rotation ticks, each row followed by its count of ticks:
The counts run from 0 to 514.
[116 122  93  83 163 116 155 142 143 173 112 149 115 116 168 111 138 104
  79 143 141  75  94 135 118 113 117 147 110 116 140 151 164 120 175 185
  91 110 130  88 158 143 151 129 126 150 108  94 144 126  57 169 103 137
 118  94 134 103 144 155 164 122  94 158 136 129 147 107 153 105 110 125
 135  71  96 106 131  91 140 116 140 145 149 105 141 103  92 122 133] => 513
[157 138 158 186 121 121 130 123 184  88 123 112 176 106 103 129 153 184
 129 139 136 118 143 169 134 106 105 141 147 130 136 120 144 159 188 100
 156 141 115 128 153 159 125 157 127 111 116 160 123 125 111 108 174 118
 159 166 161 162 137  94  64 147 131 151 103 120 136 145 141 128 151 135
 101 153 123 158  84 114 138  89 123 171  83 127  95 102 159 134 163] => 199
[ 99 111 128 119 159 138 134 161 135  83 134 168 105 126 140 114 176 118
  60 119  87 152 153 142 118 122 151 172 129 128 115  88 162 183 132 149
  94 118  71 107 118  92 136 155 120 106 115 129  93 111  77 121 129 128
 156  91 106 117 140 158 116 126 156 167 123 143 121 143 140 131 132 105
 152 162 118  92 121 137 107  82 110 146 119 125 152 147 143  70 184] => 463
[ 92 113  75  98 116 134 166 122 109 122 108 125 133 133 166 118 124  93
 130  99 116 103 150 131 180  75 140 159 137 128 145 120 164 170 114 138
  98 104 144  66 156 123 119 113  99 159  91 119  99 131  67 142 124 120
 135 122 104  84 159 136 140 113 161 164 116 152 151 145 146 131 158  94
 139  92 163  91 127 108 114  84 100 142 152 123 166 130  95  89 152] => 319
[126 145 103  96 114 146 125 120 108 126 132 123 125 113 146 115 121  98
 109 154 107 148 115 162  91 111 121 159 146 125  99 127 163 134 187 199
 110  76  78 121 128 127 140 137 116 171 118 109  90  94  84 172  98 131
 134 143 148  97 112 151 133 115 113 158 146 118 134 165 141 112 178 103
 114 116  99 126 155  81 148  98 156 146 129  60 123 114 124 145 181] => 498
[169 125  91 120  83 147 149 143 107 122 134 107 156 115 136 162 119 101
 166  90 113 106 144 140 146  87  93 155 150 132 118 154 121 143 153 157
 147 108 126 101 183 128 111 121  94 131 113 121  72 104  78 193 132 113
 102 160 140  91 126 133 150  90 146 169 114 147 143 125 136 121 200  77
 118  96 162 112 133 130 136  99 112 149 132 111 124 101 111 124 168] => 306
[115 128 110 177  88  95 127  95 175 108 129  98 147 150 161 155 138 131
 119 127 155 132 121 132 151  90 123 132 174 122 166 123 147 169 141  91
 131 102 157 139 161 166 140 133 130 155 113 124 131 151 133 160 127 125
 130 167 158 132 197 122 115  65 131 150  97 111 144 176 139 118 193 107
  99  99 136 146  93 113 109 116 138 149 136 131 101 103 132 185 150] => 343
[166 132 154 189 147 115 143 167 100 107 115 135 155 133  98 152 111 159
 117 124 116 125 150 166 111 115  85 132 129  97 134 141  87 100 187 182
 213 120  90 113 143 151 114 138  87 123 134 125 117 102  95 165 146 139
 136 134 172 135 101 104 114 138 125 140 100 113 116  77 146 130 134  89
 105 133 116 139 126 139 140 122 111 141 111  98  76 102 114 153 160] => 15
[ 64  93 113 108 161 124 118 135 164 143 131 112 110 119 172 101 123 145
  95 143 169 101 154 154 129 137 111 121 117 146 165  93 145 151 111 117
  89  62 120 127 151 164 159 150  94 128  92  85 168 146 106 108  83 109
 145  76 152 148 171 153 131 153 124 113  97 100 140 155 101 105 121 126
  91  98  94 104 112 126 126 137 121 164 159 130 151 119  90 140 145] => 367
[127 126 158 188 163 102 172 154 144 103 124 187 136 135 129 124 145 174
 149 118  98 130 158 186 141  96 172 140 127 117 166 129 147 128 138 127
 158 178 127  84 125 126 125 136 153  90 130 138 130 152  95 124 141 124
 182 118  79 136 139 115  96 168 132 107 109 142 113  75 164 141 104 120
 138 161 131 140  89 120  96  74 112 109 106 140 115 131 139  96 122] => 428
[132 124 110 140  76 126 119 128 100  83 153 117 140 134 152 149 172 119
 134 128  82 149 180 151 141 119 141 169 167 157 113 123 168 165 148 174
 112 101 101 141 128 131 128 128 119 120 113 149  55 114 109 178 103 115
 102 156 153 134 135 143 107  94 142 175 135 125 139 143 102 111 207 113
 142 138 120 123 135 149 102  84 153 120 118  99 135 114 116 141 182] => 66
[164 129 146 210 146 103 155 163 144  88 145 156 147 150 110 154 152 163
 151 112  88 144 163 170 131 121 140 139 130 123 140 117 117 141 155 126
 178 154 118 146 145 137 128 152 140  71 138 129  90 112 102 156 135 128
 165 140 124 128 134 105  87 111 129 142  89 126 106  77 160 126 146 103
 134 168 127 118  99 147 116  81 108 130  97 135  69 120 179 141 140] => 439
[115 102 132 166 169  86 161 165  92 102 130 155 136 157 128 121 148 128
  74 116  88  90 153 154 159 100 164 166 122 116 157 116 177 153 158 167
 120 155 116  89 117 119 130 128 117  97 131 150 115 164  83 153 124 150
 132  94 134 136 155 123 111 115 136 169 143 142 146  63 155 122 101 132
 156 129 129 103  98 175 106  91 101  96 122 147 141 107 116  96 126] => 42
[155 128 149 176 139 122 143 169  94 104 112 127 157 125 105 155 117 156
 110 111 109 127 159 159 115 113  79 144 132  97 131 146  83 105 182 185
 212 114  81 107 138 147 109 129  88 128 129 124 108  93  93 168 144 130
 133 137 163 140  95 111 126 143 136 146 102 121 117  78 134 134 132  84
 108 131 115 137 134 150 134 117 111 139 116  96  84 103 107 141 176] => 18
[100 102 130 155 171  96 166 165  79  99 121 158 132 153 132 114 140 127
  72 111  82  96 161 161 160  99 159 169 120 111 154 115 167 147 152 174
 124 148 104  78 107 116 127 123 111 110 124 145 113 152  79 145 125 145
 137  91 127 134 146 124 118 133 146 164 140 141 143  66 150 129  97 124
 156 131 127 103 107 171 106  88  97  97 125 137 148 117 103  86 138] => 39
[143 123 126 183 129 105 145 137 151 123 163 134 125 149 121 151  75 136
 175 100 138 109 138 190 126  84 111 106 141 122 175 114  82 126 131  81
 162 109 139 143 167 148 155 150 135  97 133 100 141 139 113 146  87 118
 147 132 150 131 153 111 116 123 128  91 100 116 111 116 155 118 185  76
  65 107 128 127  92 151 129 123 108 109 130 144  80  99 133 174 125] => 154
[132 135 160 173 124 117 123 123 136 122 148 129 141 110 125 119  89 186
 188 157 143 140 155 224  99 106 133 111 144 137 158 128 138 103 154 137
 168 104 112 123 135 163 137 147 120 121 123 114 152 156 133 130 105 110
 163 137 146 156 126 114  97 186 105  66 113 103 122 136 126 120 156 124
  67 134 108 181 107  91 132 120 150 126 118  95 105 106 109 166 130] => 392
[182 129  94 130  88 141 148 145 106 121 141 109 156 119 127 163 115 105
 172  94 114 106 141 146 139  90  98 151 150 132 117 155 123 141 155 159
 150 110 129 105 188 128 115 127  94 121 119 122  72 111  80 198 132 119
 100 159 147  90 128 127 147  85 138 164 116 146 144 119 143 120 204  79
 115  96 162 117 130 129 140 104 114 147 130 112 118  97 119 129 159] => 304
[ 94 113 132 138 146 127 156 166  74  94 103 144 136 129 136 129 128 132
  81  97  82 118 173 150 148  97 119 170 132 101 145 130 121 128 153 191
 157 119  72  69 104 121 110 109  97 143 115 135 104 111  80 144 128 124
 138 111 122 140 111 131 138 166 161 159 130 143 125  79 126 141 109  92
 140 132 120 111 133 163 107  91 101 109 131 110 142 123  80  84 183] => 30
[ 88 115 142 142 191 108 148 162 172 126 101 144 141 117 160 113 187 168
  44 150 123 120 131 129 119 154 131 158 104 108 147 126 168 140 174 166
 121 131  99 113 123 159 137 139 129 131 114 117 144 124  94 134 140 128
 168 103 116 150 152 145 128 140 105 168  99 118 131  93 136 120  51 153
 152 141  76 113 111 110 118 101 129 168 120 123 122 125 138 110 155] => 229
[119 140  96  85 123 146 129 123 105 134 133 123 123 114 149 112 120  94
 107 154 107 141 119 162  95 115 123 158 135 126 101 124 163 131 183 202
 103  72  86 119 130 129 143 138 112 170 115 104  92  91  75 169  92 131
 136 133 145  93 114 151 136 120 113 159 143 117 134 158 140 108 167 106
 117 110  96 117 158  82 148  98 152 144 134  61 126 114 116 142 177] => 500
[114 143 136 154 119 142 131 117 143  84 107 104 169 105 126 119 147 172
 131 146 106 158 172 166 134 122 111 151 142 123 117 106 142 149 178 140
 157 100  82 131 119 166 115 139 109 151 106 140  94  84 106 107 144 108
 180 163 142 145 108 105  75 164 143 156 100 108 120 155 120 132 148 122
 114 167 105 140 126  96 130  75 132 167  97  86  96 128 147 138 193] => 209
[117 127 112 178  95  92 130  96 177 109 128 101 151 151 161 152 137 131
 117 124 155 126 119 130 150  87 124 131 172 124 168 123 149 168 142  90
 130 108 160 139 163 166 140 133 131 153 114 125 135 153 130 160 129 126
 130 165 159 132 200 122 116  63 129 153  97 113 145 172 142 116 188 110
 100  97 141 144  91 114 107 116 136 150 136 137 103 101 136 182 146] => 342
[ 89 100 143 129 162 111 118 141 194 145 132 124 119 105 164 108 131 167
  90 143 183  91 129 162 114 127 113 121 126 140 178 120 150 145 129 111
 102 100 129 107 157 159 159 152 116 116 101 102 193 178 118 112 111 112
 136  88 147 170 179 155 139 163 109 102 106 113 145 146 109 111 106 137
  85  96  95 140  89 117 123 145 130 161 145 143 156 108  88 127 135] => 374
[ 92 107 122 114 139 144 143 137 153  99 126 148 117 112 128  99 116 141
 129  98 127  93 175 180 155  86 113 138 127 142 152  89 113 162 113  84
 109 106 105  87 144 123 141 144 117 104  96 130 134 122  76  63 112 100
 159  96 122 146 127 123  93 205 172 115 120 140 119 146 121 134 150  93
  97 131 127 104 102 147 118  89  92 130 127 141 158 132  94  76 165] => 176
[108 111  93 157 141  86 160 112 158 126 120 120 141 160 156 126 136 115
 109 125 150  91 119 132 175  82 153 136 138 122 170 112 184 177 131  97
  99 129 180 104 169 150 141 133 119 133 108 122 137 172  94 149 133 142
 136 122 134 101 206 120 116  63 130 163 101 129 162 141 169 114 148 126
 129  92 157 110  86 111 116 105 107 151 142 154 128 108 135 138 108] => 332
[149 127 148 171 135 125 143 169  93 101 111 124 158 124 111 156 117 153
 108 106 108 123 160 157 119 113  79 146 133  95 132 147  81 105 181 187
 210 115  76 106 134 148 109 126  88 132 129 125 106  89  93 164 141 128
 132 138 162 142  97 112 130 144 142 149 105 124 115  77 130 133 131  84
 111 130 116 131 134 151 133 115 108 137 117  96  88 104 103 136 182] => 19
[132 129 145 161 135 133 134 137 120 128 148 116 145 109 123 120  82 181
 202 146 131 135 175 219 104 123 119 110 126 141 148 121 121  98 151 148
 174  90 107 133 144 171 134 145 107 114 121 101 131 129 119 133  94 102
 168 133 146 146 106 113 102 189 110  74 102 100 119 114 121 114 149 115
  73 137 102 152 121 100 144 113 134 133 117  91  97 108 116 164 135] => 397
[142 122 128 185 130 101 147 136 151 124 163 138 122 153 123 149  72 136
 174 103 136 109 134 192 125  82 117 105 141 122 176 113  88 126 132  82
 161 111 143 139 167 149 155 149 137  99 134  99 144 144 114 146  87 123
 149 128 146 130 155 111 118 122 127  89 103 118 113 115 158 118 182  76
  66 107 132 131  91 147 128 122 108 105 133 142  82  98 134 173 121] => 153
[139 123 127 185 133  99 146 134 151 127 162 143 121 155 123 145  71 137
 174 107 140 109 132 192 125  82 123 107 142 121 177 112  93 124 130  84
 161 113 145 138 163 147 155 149 139  99 135  99 147 151 113 148  87 126
 151 125 143 125 158 114 116 119 125  86 101 118 114 116 162 119 180  79
  67 109 131 133  90 144 127 122 110 104 133 141  81 100 133 174 116] => 152
[139 141 116 148 103 122 124 107 129 132 145 124 132 130 161 141 119 134
 180 166 142 170 128 171 101 107 163 125 157 141 133 138 186 134 134 171
 135  95 144 120 159 145 129 138 109 150 121  98 117 160 128 192 119 128
 140 149 128  89 160 145 136  84  98 109 105 112 148 170 146 113 191 118
 105 112 143 162 129  46 128 118 161 160 140  84 118 117 129 172 127] => 106
[ 97 113 134 137 143 129 156 166  75  95 102 140 140 126 135 132 129 134
  83  94  84 119 174 149 145  99 113 170 132 100 141 134 116 126 155 192
 163 117  70  72 106 122 111 111  95 145 115 133 102 107  83 145 130 122
 138 117 122 140 107 131 140 164 163 157 128 143 123  80 125 143 110  89
 137 131 119 113 135 161 107  94 102 112 131 106 137 123  81  86 187] => 29
[169 135 162 202 161 100 142 157 102 112 120 158 146 143  90 135 110 166
 121 147 127 126 143 180 106 109 109 120 124 100 136 134 108  97 186 178
 206 132 106 110 141 144 121 150  94 111 139 124 137 122  94 156 151 154
 144 118 173 128 108  95  96 135 115 123 104 109 121  80 164 126 132 102
 103 138 121 151 117 117 141 125 118 141 107  97  72 103 120 158 134] => 10
[132 106 115 107 137 121 127 148 171 142 138 133 129 110 174 127 190 132
 102 148 148 105 125 128 125 136 147 157 130 159 131 143 210 172 134 160
  71 127 145 100 178 131 137 146 111 103 101 123 128 172  95 174 139 121
 100 102 130 120 181 167 151  90 102 163 116 135 168 143 124 104 135 154
 148 100 129 123 107  97 116 117 146 182 140 134 174 113 115 104 131] => 88
[ 99 111 121 113 121 152 139 139 155 102 128 139 119 108 134 116 112 137
 138  85 125  98 176 175 150  88  95 137 138 139 153  99  88 156 112  82
 122  96  98  96 147 129 140 141 118 112  96 125 124 110  84  78 107  90
 151 113 124 152 122 128 107 202 177 112 116 135 111 149 111 136 166  75
  88 124 125 108 109 156 117  92  97 125 129 137 147 128  91  90 183] => 172
